One turning vector, and how many ticks it has turned:
The counts run from 0 to 271.
[-2.87  2.63  3.08 -0.55  1.43  1.27 -0.78 -1.67 -2.63  3.96  2.02 -2.80
 -2.45  2.89 -4.01 -0.76  1.72  0.23  0.90  1.07 -1.95 -2.56 -4.10  0.37
 -1.67 -1.42 -2.27 -2.46  0.21  1.46  2.99  0.40  1.01  1.65 -0.43  1.86
 -0.16  0.63 -2.12  2.47 -0.03 -0.51 -1.50 -0.77  3.63 -0.81 -2.18 -0.17
  1.81]  124
[-1.05  2.89  1.91  0.11  1.08 -0.58 -2.12 -1.29 -2.09  2.08  5.46 -2.93
 -3.68  0.90 -3.01 -2.47  1.75 -0.39  2.05  0.88 -1.72 -1.69 -2.82 -0.52
 -2.60 -0.52 -2.70  0.17  1.26  0.68  0.36  0.82 -1.17  3.93 -2.86  2.17
 -1.57 -0.99 -0.38  0.50  0.58  0.99  1.11  2.08  2.57 -0.71 -2.27 -0.70
  2.92]  72
[-3.36  0.52  2.59 -0.34  1.77 -1.68 -1.76  0.33 -2.62  3.82  2.99 -2.97
 -2.01  2.84 -3.65  0.01  2.64 -0.94  1.02  2.24 -0.92 -0.57 -4.57 -1.77
 -0.16 -2.61 -1.38 -2.63 -1.61  0.84  1.90  0.87 -0.47  2.87 -0.03 -0.31
 -0.19  0.46  0.70  2.54 -1.44 -0.97 -1.44 -0.73  2.97 -1.68 -3.27  0.10
  1.57]  271
[-2.13  2.44  2.26  0.04  0.59  1.47 -1.19 -1.73 -2.88  3.98  1.57 -2.99
 -3.43  1.41 -2.81 -0.70  2.13 -0.22  1.89  0.73 -2.02 -2.25 -3.64 -0.63
 -1.42 -1.31 -2.48 -0.86  0.85  1.85  2.41  1.03  0.94  3.20  0.12  2.38
 -0.28  1.06 -2.24  1.34  0.01  0.90 -1.27 -0.32  5.36 -1.48 -1.76 -0.52
  2.61]  131
[-1.59  2.87  3.36  1.01  0.12 -0.22 -2.30 -0.91 -1.76  1.93  5.23 -1.76
 -1.61  2.22 -3.24 -1.84  2.38 -0.31  1.72  0.18 -1.03 -1.93 -4.22 -1.01
 -0.08  0.85 -1.19  0.62  0.54  1.28  2.36  1.06 -0.66  3.48 -1.85  1.34
 -1.14 -0.93  0.32  0.18 -0.16  2.14 -0.42  0.84  2.25 -0.90 -4.19  0.72
  4.16]  64
[-3.82 -0.52  3.33 -0.31 -0.18 -0.22 -0.91 -1.33 -3.81  4.85  1.94 -2.50
 -0.47  2.57 -2.35 -0.10  5.82 -0.71  1.71  0.85 -0.94 -2.14 -3.15 -0.19
  0.98 -0.83 -2.50 -0.75 -1.19  2.87  3.31  0.57 -0.96  3.04 -0.15  0.05
 -1.53  1.57 -0.42  2.00  0.55  2.04 -1.31  0.29  2.44  0.15 -1.52  0.87
  0.73]  197
[-2.04  1.70  2.49 -0.32 -0.07 -1.32 -2.00 -0.38 -3.61  3.65  1.30 -3.18
 -0.68  2.39 -3.16  0.04  5.47 -1.98  1.73  1.34 -1.11 -2.54 -3.05 -1.31
  0.55  0.27 -1.70 -0.81 -0.77  2.52  3.24 -0.65 -2.20  3.43 -0.87  0.22
 -1.15  0.50 -0.91  1.47  0.03  1.68 -0.86 -0.24  3.39  1.07 -2.83  1.50
  0.98]  204
[-1.52  1.48  4.29 -2.58  2.61  0.93 -1.21  0.31 -1.15  2.57  4.66 -1.75
 -1.53  1.28 -3.76 -1.33  3.45  1.23  2.47  0.26 -1.81 -1.29 -2.74  0.52
 -3.07 -1.62 -2.05  0.34 -1.33  1.30 -0.86  1.08 -1.99  2.53 -2.62  0.87
 -1.07 -0.67  2.30  1.95 -0.09  2.12  0.30  3.21  0.87 -0.27 -1.98  2.92
  1.13]  13
[-2.17 -0.81  1.54 -2.73  1.41 -0.49 -2.24  0.40 -2.23  3.71  1.71 -1.94
 -4.37  0.24 -2.76  0.48  5.28 -0.11  1.74  2.33 -1.34 -1.46 -1.90 -1.02
 -4.18 -2.63 -3.46 -0.85  0.21  0.27 -0.13  0.54 -2.60  2.25 -2.27  0.86
 -1.65 -0.40  2.37  1.57  0.07 -1.14  2.09  2.44  1.18 -0.71 -0.10  0.41
  0.33]  92
[-0.66  2.70  2.61 -1.93  2.75 -0.58 -2.23  0.93 -1.85  2.43  5.27 -2.29
 -2.07  0.77 -4.82 -1.30  2.39 -0.26  2.43  1.26 -1.47 -1.07 -2.36 -0.30
 -4.11 -1.78 -2.19 -0.10 -0.50  0.27 -0.78  0.34 -2.49  2.90 -3.16  0.88
 -1.56 -1.31  1.85  1.40 -0.34  0.34  0.68  2.46  0.91  0.44 -2.75  1.57
  1.07]  8
[-2.89 -0.37  2.98 -2.19 -0.25  1.07 -1.41 -1.43 -2.86  3.46  0.28 -0.63
 -1.41  3.37 -3.30  0.86  6.82 -0.65  0.97  0.19 -1.04 -4.12 -3.14  0.30
 -0.61  0.02 -2.51 -2.77  0.24  1.40  4.33 -0.23 -1.42  1.34 -1.31  0.78
 -0.59  0.55  0.21  1.48  1.09  1.23  0.63  0.57  0.72 -0.18 -2.39  0.41
  0.73]  39
[-4.09 -1.75  2.76 -2.01  0.31 -0.11 -1.01 -0.67 -3.05  3.15  2.67 -0.60
 -1.60  2.96 -2.93  0.26  6.20 -1.25  2.02  0.53 -0.61 -3.10 -2.38 -0.51
 -1.01 -0.87 -3.03 -1.57 -0.19  0.99  3.29  2.04 -1.90  1.64 -1.86 -0.61
 -1.39  0.51  2.22  0.77  1.11  0.92  1.75  1.93 -1.09 -0.99 -1.92 -0.12
  1.30]  255
[-1.93  1.05  4.44 -1.62  1.25  2.85 -1.24  0.11  0.23  2.95  3.38 -0.14
 -4.37 -0.16 -2.39 -0.44  3.38  1.42  2.24 -0.27 -2.03 -1.57 -3.72  0.32
 -3.10 -0.46 -2.25  0.74  1.11  1.46  0.06  1.47 -0.32  1.95 -0.64  2.55
 -0.21 -0.74  1.56  1.06  0.52  2.47  1.06  3.12  2.67 -3.15 -1.27  1.57
  3.53]  234
[-1.02  1.23  1.72 -1.50 -0.07 -0.46 -3.67  0.64 -1.52  2.86  1.82 -1.73
 -5.64 -0.62 -2.08  0.72  3.94 -1.73  2.46  1.58 -1.08 -1.95 -3.19 -2.70
 -2.04 -0.51 -2.88 -0.33  1.16  0.63  0.03  0.43 -1.54  3.81 -0.92  2.28
 -0.94 -0.68  0.76 -0.43 -0.50  0.05  1.97  1.51  4.31 -2.25 -2.07  0.02
  3.21]  150
[-2.36 -0.05  2.74 -2.38  0.84  1.95 -0.87 -1.82 -1.72  2.60  3.15 -0.64
 -3.79  1.17 -2.69 -0.49  4.74  0.35  1.97 -0.25 -1.23 -3.29 -2.26  0.83
 -2.93 -0.72 -3.95 -0.99  1.54  0.64  1.33  1.78 -1.68  1.20 -3.00  1.59
 -1.54 -0.70  1.35  0.36  1.81  0.90  2.70  3.13 -0.67 -1.02 -1.01 -0.57
  1.92]  243
[-0.45  3.16  2.67 -0.76  0.91 -1.03 -3.15  0.54 -3.21  2.87  1.86 -2.80
 -1.28  1.70 -4.29 -0.50  4.47 -2.06  2.14  1.27 -0.96 -2.68 -3.32 -1.43
 -0.19  1.06 -1.42 -0.86 -0.02  2.17  2.24 -1.10 -2.12  3.40 -1.47  1.17
 -1.03 -0.22 -0.76  1.05 -0.75  1.00 -0.20  0.05  3.34  1.31 -3.55  1.62
  1.45]  211
[-2.42  1.89  3.15  0.09 -0.50  1.30 -1.40 -1.94 -2.80  3.70  2.31 -2.29
 -2.04  1.87 -2.03 -1.37  3.33  0.02  2.25 -0.21 -1.40 -2.47 -3.87 -0.14
  0.24  0.23 -1.87  0.41  0.10  2.95  3.05  0.80  0.09  3.50 -0.09  2.10
 -0.63  0.84 -1.68  0.99  0.67  3.03 -0.79  0.33  4.22 -1.36 -2.12  0.95
  2.34]  133
[-3.20 -0.28  4.27 -1.85  1.74  0.83 -1.00  0.88 -0.28  2.52  4.81  0.04
 -2.41  1.80 -3.41 -0.41  4.05  1.21  1.20  0.64 -1.82 -1.00 -3.96 -0.04
 -2.35 -1.90 -1.73 -0.30 -0.24  0.51  0.63  1.78 -1.01  1.56 -1.11  0.05
 -0.85 -0.96  3.76  2.02 -0.09  1.24  0.41  2.95 -0.16 -2.67 -2.17  1.46
  2.79]  171
[-0.19  1.71  1.93 -1.55 -0.17 -0.31 -3.58  0.47 -1.66  1.69  3.18 -1.31
 -3.58  0.82 -3.56 -0.22  4.57 -1.77  2.49  1.10 -0.42 -2.57 -2.19 -1.89
 -2.32  0.85 -2.59  0.14  1.00  0.60  0.57 -0.08 -3.33  2.93 -3.03  1.23
 -1.22 -1.48  1.88 -0.14  0.04  0.56  2.62  2.66  1.42 -0.50 -2.93  0.25
  2.30]  154
[-3.36 -0.95  2.43 -2.04  0.95  1.53 -0.79 -1.30 -1.86  3.67  2.34 -0.31
 -4.99  0.83 -2.34  0.23  4.23  0.44  1.90  0.98 -1.14 -2.53 -2.65 -0.10
 -3.82 -2.39 -4.34 -1.35  1.14  0.44  0.73  2.19 -0.50  1.45 -1.42  1.80
 -1.32 -0.02  1.75  0.85  0.78 -0.58  2.36  2.49  1.03 -2.57 -0.39 -1.12
  2.37]  245
[-2.53  2.66  3.53  0.55  0.25 -0.29 -2.12 -0.41 -1.06  2.66  5.04 -1.80
 -3.08  0.71 -2.39 -1.87  1.65  0.59  2.15  0.28 -1.41 -0.68 -3.98 -1.56
 -0.48 -0.11 -1.48  1.44  0.30  1.44  0.60  1.63 -0.15  4.33 -1.02  1.76
 -1.06 -0.57  0.64  0.44 -0.16  2.32 -0.24  1.60  3.96 -2.11 -2.69  0.69
  4.40]  69
[-1.01  2.96  3.26 -0.40  0.30 -0.70 -2.80  0.76 -2.95  3.34  1.85 -2.46
 -1.32  1.57 -3.51 -0.01  4.64 -1.89  2.01  1.07 -0.71 -2.09 -3.46 -1.75
  0.68  0.94 -1.31 -0.31 -0.40  2.26  2.33 -0.84 -2.03  3.50 -0.56  1.14
 -0.92 -0.10 -0.24  1.25 -0.78  1.85 -0.68  0.23  3.91  0.52 -3.58  2.36
  1.66]  210
[-1.67 -0.54  2.03 -2.50  1.12 -0.57 -1.92 -0.17 -1.80  3.15  3.44 -1.36
 -2.82  0.83 -2.78 -0.28  6.19 -0.02  2.28  1.72 -1.18 -2.48 -1.65 -0.55
 -3.01 -1.31 -3.38 -0.04  0.20  0.94  0.28  0.75 -3.22  2.88 -3.36  0.52
 -2.22 -0.39  2.38  0.94  0.77  1.77  2.22  3.79  0.12  0.07 -0.79  1.23
  0.40]  90
[-2.34 -0.08  3.70 -1.68  1.51  0.32 -2.44  1.79  0.05  2.73  4.10  0.07
 -3.29  0.63 -3.27  0.45  3.80  0.22  1.65  1.23 -1.37 -0.76 -4.16 -1.62
 -2.43 -1.40 -1.81 -0.57  0.19  0.04 -0.74  1.31 -1.03  2.13 -0.76  0.62
 -0.61 -1.46  4.22  1.38 -0.87  0.61  1.55  2.91  1.23 -3.25 -2.64  1.69
  2.86]  164
[-3.41 -0.70  3.94 -1.72  2.00  0.49 -1.01  1.12 -0.17  2.75  4.07  0.11
 -3.21  1.38 -2.85 -0.26  3.22  1.36  1.18  1.39 -1.77 -0.67 -4.47 -0.62
 -2.97 -3.04 -2.00 -1.35  0.09 -0.01  0.04  1.61 -0.22  1.64 -0.87  0.93
 -0.23 -0.94  3.55  1.93 -0.61 -0.18  0.74  2.48  0.78 -3.27 -1.69  1.15
  2.61]  170
[-2.42 -0.17  2.08 -3.20  0.51  1.66 -1.05 -1.75 -2.47  4.12 -0.11 -1.56
 -2.88  2.66 -3.59  0.65  5.98  0.04  0.82  1.00 -1.49 -3.48 -2.71  0.80
 -2.73 -1.14 -3.58 -2.89  0.26  1.78  2.98 -0.60 -1.30  0.79 -1.45  1.17
 -0.38  0.39 -0.06  2.28  1.41 -0.45  1.08  0.44  1.07  0.32 -0.90 -0.33
  0.20]  34
[-0.61  2.84  3.07 -1.74  1.52  1.93 -2.16 -0.26 -0.53  2.67  3.25 -0.97
 -5.15 -0.13 -3.51 -0.91  2.36  0.79  1.98  0.81 -1.98 -2.06 -3.37  0.20
 -4.42 -1.00 -3.04 -0.69  1.97  0.49 -0.24  0.64 -0.54  1.94 -2.22  2.93
 -0.16 -1.71  1.11  0.81 -0.03  0.22  2.19  2.35  2.95 -1.77 -1.37  0.26
  2.90]  232
[-0.66  2.08  1.13 -1.53 -0.40 -0.73 -4.07 -0.02 -2.34  2.48  1.77 -1.78
 -4.99  0.28 -3.02  0.09  3.99 -2.18  2.49  1.10 -0.60 -2.20 -2.31 -2.29
 -2.30  0.30 -3.13 -0.34  1.30  0.56  0.11 -0.18 -2.29  3.43 -1.99  1.77
 -1.12 -0.79  0.51 -0.34 -0.21  0.15  2.29  1.37  3.85 -1.09 -2.32 -0.52
  3.15]  149
[-2.04  2.90  1.85  0.05  0.69  1.38 -1.62 -2.14 -3.37  3.97  2.01 -3.54
 -3.35  1.76 -3.35 -1.28  1.87 -0.40  1.55  0.71 -1.95 -2.74 -3.63  0.20
 -1.52 -0.80 -2.75 -1.50  1.01  1.66  2.63  0.09  0.68  2.34 -1.04  2.23
 -0.21  0.44 -2.61  1.03  0.38  0.00 -0.70 -0.43  4.10 -0.55 -1.66 -1.02
  2.13]  130
[-2.05  1.91  3.80 -0.01  1.46 -1.31 -2.57  2.11 -1.90  2.59  5.06 -2.45
 -1.67 -0.01 -3.68 -0.81  3.68 -1.45  3.33  0.73 -0.84 -0.59 -3.00 -2.10
 -0.71 -0.54 -1.23  0.81 -0.59  1.54  0.30  1.04 -2.05  3.80 -1.66  0.37
 -2.08 -0.96  2.14  0.28 -0.87  1.54  0.16  2.42  2.18 -0.01 -3.48  2.57
  2.15]  0
[-1.34  2.67  1.07  0.27  1.50 -0.52 -2.30 -0.80 -1.45  2.99  4.83 -2.68
 -4.82  0.07 -2.63 -2.20  1.11  0.14  1.92  1.15 -1.51 -1.13 -2.83 -1.47
 -2.78 -1.30 -2.67 -0.05  0.57  0.42 -0.30  1.21 -0.49  3.92 -2.31  2.55
 -1.52 -1.04  0.06  0.07  0.25  0.26  1.10  1.62  3.50 -1.67 -1.57 -0.88
  3.08]  73
[-2.04 -0.29  2.90 -1.34  0.75 -0.40 -1.88 -0.57 -0.90  3.52  4.73 -1.72
 -3.34 -0.18 -1.28 -1.21  4.27  1.22  2.46  0.99 -1.71 -0.75 -2.30 -1.39
 -2.01 -0.98 -2.89  2.19  0.28  1.86 -0.49  1.50 -1.74  3.49 -2.21  1.79
 -1.80  0.02  2.40  0.70  0.73  3.24  1.41  3.46  2.74 -1.80 -0.91  1.32
  2.39]  82
[-3.39 -0.22  2.78 -1.48  2.13  0.02  0.08 -1.44 -2.13  3.68  4.24 -1.30
 -1.86  3.16 -3.43 -1.42  3.61  1.51  1.03  1.52 -1.68 -2.30 -3.18  1.03
 -2.99 -2.91 -2.58 -2.36  0.08  0.20  1.73  1.45 -0.36  1.32 -2.48  0.45
 -1.47 -0.39  0.84  2.47  1.23 -0.45 -0.11  2.13 -0.56 -0.40 -1.18 -0.73
  0.60]  180
[-1.41  3.56  1.74  0.94  1.02 -0.01 -2.79 -0.48 -2.13  2.58  4.85 -2.86
 -3.15  1.54 -3.56 -2.14  0.73 -0.69  2.08  0.91 -1.15 -1.72 -3.71 -1.51
 -1.88 -0.67 -2.12 -0.68  1.15  0.15  1.38  0.54 -0.34  3.84 -2.24  2.33
 -1.10 -1.16 -0.31  0.04  0.30  0.13  0.39  1.14  3.08 -0.87 -2.99 -1.03
  3.72]  66
[-5.02 -1.91  2.44 -1.61  0.52 -0.41 -0.88  0.52 -2.61  3.99  1.66 -0.79
 -2.47  2.23 -2.72  1.01  4.71 -1.16  1.85  1.30 -0.75 -1.46 -3.55 -1.48
 -0.45 -2.77 -2.67 -2.64 -0.84  1.07  2.20  2.23 -1.18  2.14  0.68 -0.32
 -1.05  1.02  2.17  1.63 -0.20 -0.40  0.84  0.61  1.27 -2.31 -1.67 -0.42
  2.02]  259
[-2.58  2.15  3.39  1.01 -0.23  0.01 -2.29  0.14 -2.48  2.36  3.37 -1.07
 -1.46  2.66 -3.62 -0.48  2.94 -1.59  1.75  0.20 -1.01 -2.03 -4.91 -1.50
  0.77  0.83 -0.71 -0.64  0.16  1.53  3.44  0.57 -0.39  2.87 -0.04  0.89
 -0.53 -0.71  0.23  0.52 -0.65  1.53 -0.82  0.08  2.63 -1.54 -4.41  1.03
  4.06]  57
[-0.67  2.97  3.78 -0.81  1.47  1.62 -2.42  1.09 -0.05  2.85  3.02 -1.13
 -4.77 -0.26 -3.39 -0.76  1.93  0.63  2.24  0.33 -1.79 -1.49 -3.80 -0.69
 -3.16 -0.40 -2.14  0.30  1.19  0.81 -0.76  0.53 -0.10  2.58 -0.81  2.67
  0.12 -1.58  1.10  0.95 -0.68  1.25  0.60  1.86  3.64 -2.69 -2.67  2.15
  3.48]  227
[-2.81  0.84  2.56 -0.77 -0.32  0.63 -1.95 -0.52 -3.26  3.16  1.23 -1.06
 -1.71  3.57 -4.37  0.66  5.28 -1.81  1.15  1.08 -0.76 -4.13 -3.71 -0.41
 -0.32  0.68 -1.91 -3.06  0.94  1.39  4.46 -0.26 -1.20  1.83 -1.21  0.61
 -0.58 -0.31 -0.06  1.65 -0.02 -0.06  0.17 -0.32  1.30  0.17 -3.49 -0.19
  1.92]  46
[-2.13  2.79  2.32  0.92  0.77 -0.62 -2.18  0.23 -1.96  2.91  3.53 -2.37
 -3.69  1.76 -3.42 -0.65  1.02 -0.99  1.54  1.17 -1.06 -1.37 -4.65 -1.80
 -0.89 -0.87 -1.72 -1.36  0.56  0.27  1.93  0.80  0.73  3.59 -0.24  1.63
 -0.65 -0.80 -0.50  0.75 -1.08 -0.54 -0.34  0.23  4.23 -2.25 -3.68 -0.61
  4.14]  61
[-0.80  3.21  3.99 -0.96  1.10  0.83 -3.17  1.46 -0.57  2.41  2.59 -1.55
 -3.49  0.40 -3.71 -0.19  2.49 -0.44  2.06  0.93 -1.46 -1.03 -4.39 -1.14
 -1.95  0.06 -1.17  0.44  0.10  1.33  0.29  0.03 -0.62  2.94 -0.07  2.45
  0.30 -1.01  0.88  0.73 -1.50  1.24  0.04  0.83  4.85 -1.94 -3.29  2.55
  2.94]  221
[-4.21 -0.87  3.22 -0.81  0.82  0.29  0.20 -1.82 -2.78  5.30  2.37 -1.95
 -1.05  2.73 -1.63 -0.55  5.40  1.06  1.59  1.36 -1.77 -2.10 -3.70  0.27
 -0.25 -2.26 -2.17 -1.27 -1.09  2.53  3.30  1.74 -0.04  2.51  0.20  0.36
 -1.34  1.68  0.22  2.70  1.09  1.54 -1.26  0.73  1.89 -0.96 -0.65  0.64
  0.97]  190
